Read these off the array that follows. Counting starts at 0.
1) Report the entry directly above -32.8.
2) Report the entry just right of -8.1.
3) Report the entry in row 0 and column 0.
4) Report the entry just right of -25.5.
5) Report the entry just right of the largest entry.
6) Report the entry in the top-right corner.
7) Report the entry in the bottom-right corner.
8) Report the entry in row 2 and column 1.
-27.2  -51.7  -25.5   15.0   37.4    0.1  -36.7   37.2   13.1   -5.7    7.1   -0.9   -6.8  -47.8   10.3
-30.7  -58.3  -27.0   17.8   41.6    1.5  -40.1   39.8   15.6   -8.7    7.0   -2.9   -9.4  -52.8   10.9
-28.9  -54.1  -26.2   16.2   38.6    0.8  -37.8   38.1   13.4   -6.9    7.5   -1.4   -8.1  -49.7   10.3
-29.4  -56.5  -26.8   16.9   40.2    0.9  -39.3   38.9   14.5   -7.4    7.4   -1.6   -8.7  -50.6   10.0
-33.2  -64.4  -29.4   19.5   44.9    1.7  -42.9   42.4   17.5  -10.0    7.8   -3.3  -10.3  -56.4   11.0
-27.7  -52.9  -24.9   15.6   37.9    0.2  -37.4   37.9   13.4   -6.4    6.9   -1.1   -7.9  -48.8   10.4
-32.8  -63.1  -29.2   18.7   44.0    2.1  -42.2   41.7   17.0   -9.4    7.5   -2.5  -10.9  -54.9   10.7
-26.2  -50.4  -24.6   14.6   35.8    0.0  -36.6   36.8   12.0   -5.1    7.0   -0.6   -6.3  -47.4   10.0
-29.4  -57.3  -27.5   17.6   40.0    1.3  -40.0   38.9   15.0   -7.9    7.4   -2.0   -9.5  -51.3   10.1
-33.9  -64.8  -30.0   19.8   45.7    2.1  -42.9   42.8   17.8   -9.9    7.9   -2.3  -10.8  -56.5   10.8
-32.5  -62.1  -29.0   18.8   43.5    1.7  -41.8   41.0   16.6   -9.5    7.4   -1.8   -9.9  -54.4   10.7
-32.0  -60.4  -28.6   19.0   42.9    1.8  -41.6   40.6   16.3   -8.6    7.5   -2.3   -9.7  -53.9   11.0
-29.0  -56.0  -26.3   16.4   39.5    0.7  -38.4   38.6   14.7   -7.0    6.9   -1.7   -8.2  -50.6   11.1
-31.6  -58.9  -28.2   18.0   42.5    1.4  -40.7   40.3   15.4   -8.8    7.2   -2.5   -9.7  -53.1   11.0
1) -27.7
2) -49.7
3) -27.2
4) 15.0
5) 2.1
6) 10.3
7) 11.0
8) -54.1

Questions about the array below.
1) The bottom-right entry?
2) The bottom entry of the column that holds the smallest entry?
3) The smallest entry in the last column?
4) The first entry in reading order?
5) The entry just right of -13.7?
6) The largest entry?
7) The entry in the bottom-left corner?
8) The entry directly below -42.3?
[[ -0.6 -16.2  -6.7  23.4 -13.6   9.2  -8.0 -14.4  37.8 -16.8  40.6 -33.3]
 [ 16.3 -26.4  -1.6  12.8  51.8  26.2  37.2  44.0  11.7  29.2  24.9  -6.5]
 [-17.8 -13.7 -22.6 -35.7 -11.6   7.9  13.0  29.9  -7.1 -20.8  -9.0  31.6]
 [ 39.0   4.0  -6.6  35.2 -19.7   8.6   9.6 -32.6 -32.3   3.9 -39.1 -22.7]
 [ 14.1  11.4  49.5 -39.0 -12.1  20.7  24.9  29.0 -28.3  -6.4  20.8   3.0]
 [-42.3  14.4  -9.8  17.5 -17.1  26.7  -1.0  -5.2  43.0  50.6 -31.1 -38.5]
 [ -7.9 -22.7 -12.2   3.8  27.2   0.7 -54.3  -2.5 -39.9   5.5   2.7  26.6]
 [ 60.3  38.7   1.3 -36.7  19.8 -23.4 -18.5   5.8  51.8 -15.3 -46.2 -15.4]
 [-48.5  25.0  14.9  11.2  15.1 -45.2   6.3 -21.3 -12.3 -24.1  -7.1 -26.0]
 [-12.2  15.1  -2.1   5.5  -6.6 -30.4  30.3 -61.7   7.9  15.9  31.7  51.9]]
1) 51.9
2) -61.7
3) -38.5
4) -0.6
5) -22.6
6) 60.3
7) -12.2
8) -7.9

grid =
  91  -415  -377  -588  -410  -650  -378  -482    -4  -573  -740   -66  -340  -622
 341  -219  -152   -27   -88  -220  -407    29   151  -190   -99    58  -224  -100
 535  -542  -983  -221  -168  -220  -592  -150  -245  -154  -521   162  -488  -359
-271    56   105   -22    81   -53   -26   255   219   168   -39   201   450   427
 121   -56   -35  -204   -33    31   215    59   217   489     6    70   294    -6
-428   100    55   400  -160   -63  -180  -366    17  -346  -162   -68  -287  -408
  60  -482  -513  -364   -61  -397  -541  -323  -283  -665  -354  -444  -498  -494
  46  -231   -32  -184  -127    12  -119  -194   178  -510   206    94   -38   155
Counting starts at 0.
Which number is the entry at row 2, column 2? -983
Which number is the entry at row 0, column 2? -377
The bottom-right entry -> 155
Which number is the top-right entry? -622
Which number is the entry in row 1 and column 0? 341
The entry directly below the largest entry -> -271
The entry directly above 17 -> 217
Which number is the bottom-left entry? 46
Which number is the entry just right of the largest entry? -542
The entry in row 0 and column 1 -> -415
The entry in row 0 and column 0: 91
Which number is the entry just right of 81? -53
The entry just left of -88 is -27
Which number is the entry directly below -377? -152
Which number is the entry directly below -378? -407
The entry just left of -63 is -160
The entry just left of 59: 215
Which number is the entry at row 2, column 0? 535
The entry directly above -510 is -665
The entry directly above 55 is -35
The entry just left of -407: -220
The entry at row 1, column 1 is -219
Which number is the entry directly above -408? -6
Which number is the entry directly above -359? -100
The entry directly above 70: 201
The entry just left of -194: -119
Which number is the entry just right of -150? -245
Which number is the entry directly above -364? 400
The entry just right of the smallest entry: -221
Which number is the entry just left of -150? -592
